In the rows, zero is written as 128.
The rows of Y fall into 4 groups, and each row is roughly a mix of its group's hidden directions.
Y (148 x 16):
[[135 154 155 145 159 154 153 115  98 146 110 101 106 146 157 122]
 [136 143 162 106 138 119  84 140  96 146 119 112 114 165 134 102]
 [127 137 142 106 143 127 150 151  92 118 133 114 165 116  74 133]
 [121 114  92 126 100 101 129 145 164 118 151 153 151 101 109 154]
 [127 183  96 107 119 102 115 139 108 103 139 119 121 130 131 164]
 [152 130 173 108 134 118  86 136 108 145 126 117 123 164 118  97]
 [122  74 124 138 120 134 132 130 157 122 120 160 155  97  97 110]
 [115  96 170 125 142 134  96 143 120 159 114 128 131 155 141  89]
 [126 147  82 133 115 124 163 120 138 102 139 136 133  88 110 164]
 [112 123  81 127  97 110 127 124 167 111 158 143 130 116 139 161]
 [134 113  89 122  98  97 116 132 166 113 148 154 138 106 106 149]
 [184 144 149 126 120 124 148 113 135  98 150 125 144 134  87 140]
 [155  90 170 135 135 140 155 125 139 131 132 138 158 120  89 107]
 [108  89 147 134 130 132  95 135 140 170 117 135 116 143 158  93]
 [107 110  88 124  97 103 119 140 170 129 156 142 136 122 139 157]
 [152 180 100 118 117 109 136 127 115  98 141 126 128 108 100 159]
 [160 124 164 101 129 102  90 141 114 144 137 123 131 150  96 103]
 [112 175  87 121 125 121 146 141 107 100 125 124 133 102 123 165]
 [109 172 121 109 134 114  88 150  94 128 117 114 112 150 154 134]
 [ 95 110  83 130 101 115 131 137 168 130 151 141 134 115 147 157]
 [166 162 140 106 139 109 113 134  88 118 113 120 124 123  84 117]
 [164 107 183 131 139 152 149 114 125 136 124 118 137 141 104  96]
 [ 96 157 119 105 131 116  87 151  97 137 118 112 112 151 160 129]
 [172 127 132 142 110 122 114  91 168 113 144 137 101 153 150 131]
 [148 145 142 138 153 155 143 110  92 105  93 132 125 102  96 103]
 [ 79 133  88 138 134 137 151 149 117 128 111 137 141  85 133 146]
 [131 174 138  96 141 117 128 144  79 125 130  93 126 148 119 137]
 [125 132 163 114 127 120  92 142 122 160 143 110 119 176 158 116]
 [ 74  89 119 141 134 130 109 148 143 146 115 146 136 131 167 123]
 [123 107  96 152 126 145 174 105 152 113 125 144 132  86 117 140]
 [113 167 130  92 141 117 122 149  76 132 124  93 123 144 126 133]
 [115 145 146 130 149 163 155 114  97 142 110  92 105 145 160 116]
 [109  91 147 153 129 153 140 116 160 156 140 127 126 151 173 122]
 [138 101 172 121 136 130  93 128 126 158 123 122 118 164 136  88]
 [ 73 113  91 147 133 137 143 137 141 130 116 141 132 106 165 147]
 [144 150 160  98 131 107  85 149  98 139 131 112 126 161 118 112]
 [116 115  86 131 102 109 138 138 163 113 145 153 146  94 114 155]
 [140 106 108 165 114 136 145 105 176 109 131 162 134 103 130 140]
 [ 93 117  83 138 106 128 147 129 164 128 144 134 127 115 160 160]
 [161 146 164 125 157 137 128 124  85 132  98 113 119 134 103 101]
 [125  78 138 157 137 158 163 113 150 137 112 143 140 104 120 108]
 [107 129 113  90 122 103  76 134 113 136 134 112 104 160 146 121]
 [135 141  99 129 115 123 162 133 135  96 130 141 151  85  91 153]
 [137  76 162 139 129 138 113 113 155 158 128 135 122 151 139  93]
 [121 118 153 154 133 148 126 126 139 166 110 126 105 147 182 106]
 [126  77 170 139 132 143 117 129 147 162 126 133 136 148 136  92]
 [152 144 168 130 157 139 103 125  88 111 101 131 132 138 103 101]
 [137 145 171 135 160 158 141 121  87 136 102 108 121 143 136 104]
 [148 136  95 144 116 131 171 101 151 104 142 135 127  96 109 157]
 [191 135 167 125 129 127 130 108 125 126 138 124 125 137  88 110]
 [ 98 113 134 134 128 137 106 132 135 167 116 122 103 151 183 109]
 [129 115 170 128 132 132 101 130 133 164 139 115 117 175 161 107]
 [128  74 117 129 107 124 127 126 168 123 136 156 148 104  97 117]
 [127  85 167 132 124 133 104 129 151 163 138 131 130 160 146  99]
 [118 124  88 160 119 136 154 119 158 108 120 157 133  86 134 150]
 [106 151 103  82 131 102  96 140  89 119 131 108 116 137 118 133]
 [110 100  97 156 122 138 163 119 163 118 131 152 142  92 132 147]
 [157 141  98 123 112 111 132 107 145  80 147 141 133 114  96 156]
 [ 96 164  86 109 124 101 107 157 106 115 127 129 130 115 131 156]
 [ 98 127 114  94 123 111  84 134 115 143 129 108 101 160 158 120]
 [122 143 155 135 158 163 138 111  92 136 102 102 107 148 153 106]
 [123  78 165 143 130 146 122 123 153 162 130 131 130 150 148  98]
 [112  84 108 153 120 148 162 111 168 122 131 148 140  99 128 133]
 [134 142 159 131 156 158 130 109  90 136 102 104 103 149 143 100]
 [116 172  88 118 123 118 149 140 110  98 130 124 137 100 115 165]
 [129 174 120 100 117  96  90 147 109 123 145 114 117 154 141 148]
 [ 99 127  77 139 110 139 160 118 155 118 136 127 120 109 154 160]
 [115  85 106 154 118 147 161 107 170 127 132 146 133 102 135 131]
 [156 128 156 122 150 132 128 131  94 121  97 131 141 113  76  99]
 [ 92 132  89 152 134 142 159 136 129 119 110 146 139  81 134 147]
 [164 117 120 114 111  95 104 129 143 116 138 152 139 109  74 122]
 [153 136 152 116 149 127 119 137  90 118  95 130 138 115  79 101]
 [119 110 103 125  98  96 120 151 171 135 161 147 149 120 125 155]
 [ 98 111 139 117 133 129  94 136 120 165 117 115 105 156 168 102]
 [132 107 117 108 113 109 111 148 132 107 123 151 158 100  72 118]
 [160 140 149 105 137 115 108 138  92 125 107 124 130 121  77 100]
 [105 126  81 125  98 111 123 128 163 109 156 143 131 117 143 162]
 [139 170 146 101 137 118 115 135  88 136 128  92 108 163 141 127]
 [132 157 152 105 136 120 105 134 100 148 127  95 104 170 157 120]
 [132 142 161 132 156 158 131 111  93 140 104 102 105 152 148 103]
 [119 165  80 129 126 124 151 124 119  90 124 131 127  98 124 165]
 [118  95 108 166 119 143 139 110 174 127 122 160 124 106 153 129]
 [ 92 171  94 114 132 121 138 153  96 108 120 118 135 113 138 159]
 [105  76 144 152 133 158 148 117 157 146 120 133 132 136 159 110]
 [121  77 161 147 139 154 139 114 148 155 119 129 126 143 152  98]
 [132 143  94 137 121 133 159 124 132  88 122 144 145  83  98 150]
 [133 123 167 106 133 126  99 130 114 157 134 103 112 176 146 102]
 [118 132  76 135 112 122 151 119 149  94 133 144 133  92 119 160]
 [119 120 163 126 146 136  95 127 112 157 121 114 110 170 161 101]
 [ 78 117 103 135 115 134 129 140 151 142 145 125 130 140 179 153]
 [133  98 180 138 143 146 123 127 129 167 124 119 126 156 142  94]
 [118 113  93 151 119 138 171 117 157 109 134 146 142  88 120 152]
 [101 145 112 103 145 126 146 150  82 113 120 114 150 105  92 139]
 [113 129  87 154 123 143 170 106 152 107 131 136 123 104 148 160]
 [125 112  90 140 111 131 169 112 158 112 144 141 138  89 109 150]
 [133 131 178 127 155 141 109 131  97 150 114 113 121 162 141  97]
 [149 180 123  96 128 103 107 137  89 113 126 109 116 135 107 136]
 [124 116  88 126  99 103 130 139 164 114 148 152 146  98 107 154]
 [ 98 124  76 136 106 131 154 122 157 118 139 131 123 108 151 161]
 [134  75 165 140 132 143 125 113 153 156 129 131 125 151 141  95]
 [131  91 170 121 123 125  92 137 142 159 139 130 133 163 136  96]
 [123 139 150 113 120 110  86 142 128 151 152 115 118 177 162 127]
 [ 82  84 113 148 130 132 133 145 156 131 122 157 154 108 147 133]
 [104 172 102  95 133 114 122 143  85 119 125  99 116 133 134 148]
 [130 173  87 121 128 117 146 128 108  92 122 127 126  98 111 159]
 [134 189 122 103 131 106 110 143  90 116 133 108 118 143 130 148]
 [155 170 110 109 116 113 120 105 124  98 143 107  98 155 141 152]
 [125  72 152 152 135 157 149 115 153 149 117 140 137 121 127  99]
 [ 71 122  96 136 137 143 147 149 114 140 103 133 136  90 139 130]
 [168  91 169 140 129 131 113 108 151 148 133 139 125 143 111  94]
 [172  93 154 147 120 133 132 102 163 134 142 147 132 124 100 107]
 [141 153  94 101 112 101 102 107 132  93 148 119 104 148 133 153]
 [138 130 174 121 151 134  99 126  99 148 117 112 115 166 138  96]
 [130 111  85 121  97  98 120 130 167 115 149 152 135 105 110 149]
 [110 172  94 127 133 128 161 138 105 101 122 122 136  99 126 163]
 [104 104  87 129  97 109 128 134 173 138 153 141 129 118 146 152]
 [158 108 128 119 107  88 108 144 157 133 151 152 147 116  89 130]
 [ 89 121  80 146 123 134 156 129 148 115 126 143 135  96 147 158]
 [ 90 109 148 140 140 145 123 149 123 177 110 124 125 135 166 104]
 [ 81  92 136 135 140 123  96 158 133 148 111 149 144 134 157 115]
 [119 138 157  95 143 123 107 148  85 154 124  97 124 157 126 106]
 [ 93 118  85 156 123 140 150 126 151 122 118 151 128  91 151 147]
 [149 141 175 120 152 139 111 122  91 140 113 107 115 161 128  99]
 [ 70 119 121 120 145 141 139 162  97 154 109 120 145 107 128 120]
 [121 126 164  99 141 124 103 146  93 160 126 101 124 160 127 100]
 [150 153 132 130 146 155 151 103  91 102  98 119 116 106 100 111]
 [158 159 144 103 125 105  80 129 105 135 133 113 105 160 120 116]
 [ 90 160  84 118 126 106 109 156 111 115 122 134 132 113 142 158]
 [ 97 124  79 138 107 130 152 128 160 119 142 135 131 109 152 164]
 [111  77 158 143 134 146 118 125 151 153 121 134 130 153 160 101]
 [143 186 113 103 128 100 108 138  95 107 132 117 118 131 116 148]
 [128 172 126 100 127 115  91 135  94 131 126 102 101 158 145 128]
 [110  96 116 154 130 153 181 117 155 120 127 140 147  98 131 139]
 [113 118 120 145 119 131 106 115 154 148 121 132  93 147 191 121]
 [137 112 181 132 145 141 116 130 117 167 122 115 122 161 140  94]
 [127 143 166 132 156 158 141 120  91 146 107 100 113 149 146 104]
 [144 168 151 102 136 108  90 148  89 131 125 111 121 157 123 122]
 [176 152 144 133 130 127 158 121 124  98 139 129 150 118  82 144]
 [110 132 154 133 149 157 132 119 105 155 113 101 106 156 169 108]
 [119 180  94 118 127 117 145 142 103  98 128 122 134 105 117 163]
 [176 128 165 122 142 115 110 124 110 123 116 139 133 125  82  98]
 [113  80 144 145 124 136 104 124 158 163 122 143 119 139 157  97]
 [115 135  71 131 115 122 142 116 142  89 129 143 127  94 120 159]
 [130  82 127 157 124 146 166 112 167 126 133 149 147 103 117 126]
 [127 156 153 106 136 123 109 138  97 150 126  94 107 170 156 119]
 [135 128  95 158 118 129 152 120 157 100 128 160 142  88 115 153]
 [100 113 138 136 131 138 106 134 132 169 113 123 103 148 181 105]
 [ 95 137  93 126 103 113 121 135 156 127 163 131 125 135 167 163]]
One row of each group comes first, with its name. Which group is each row after those in?
[143 144  88 126 112 126 161 114 136  92 128 132 130  89  96 151] | M
[ 78 152  89 130 134 129 144 149 113 114 116 127 134 109 156 160] | W
[100  99 100 149 111 138 149 119 175 123 146 145 136 118 157 150] | E
[107 130 132 124 148 136 153 158  93 131 110 128 162  93  88 125] | U

[140  88 142 126 130 131 124 135 130 122 108 151 154 100  75  97] | E
[137 118  99 163 114 134 149 106 170 102 130 160 130  99 134 148] | U
[141 171  91 108 122 108 133 128 106  94 126 124 125 102  96 152] | E
[131 141 166 131 155 156 133 117  95 145 108 101 109 156 150 104] | M
[104 109  96 124 100 116 148 132 168 154 156 121 119 125 160 152] | M
[ 88 158  83 103 126 118 120 138 102 119 122 107 108 129 152 148] | U
[ 97  92  98 153 125 139 160 127 161 124 126 150 145  95 138 143] | W
[ 98 112 110 128 106 112 126 146 165 150 159 127 133 146 168 156] | M
[145  88 169 129 131 133 101 117 141 158 128 125 117 161 136  90] | W
[106  69 145 150 132 152 142 123 159 148 122 141 140 130 148 107] | W
[118 121 164 119 143 129  99 141 108 169 117 112 113 160 154  97] | U
[137 190 129 111 139 113 113 136  87 119 127 106 111 148 138 144] | E
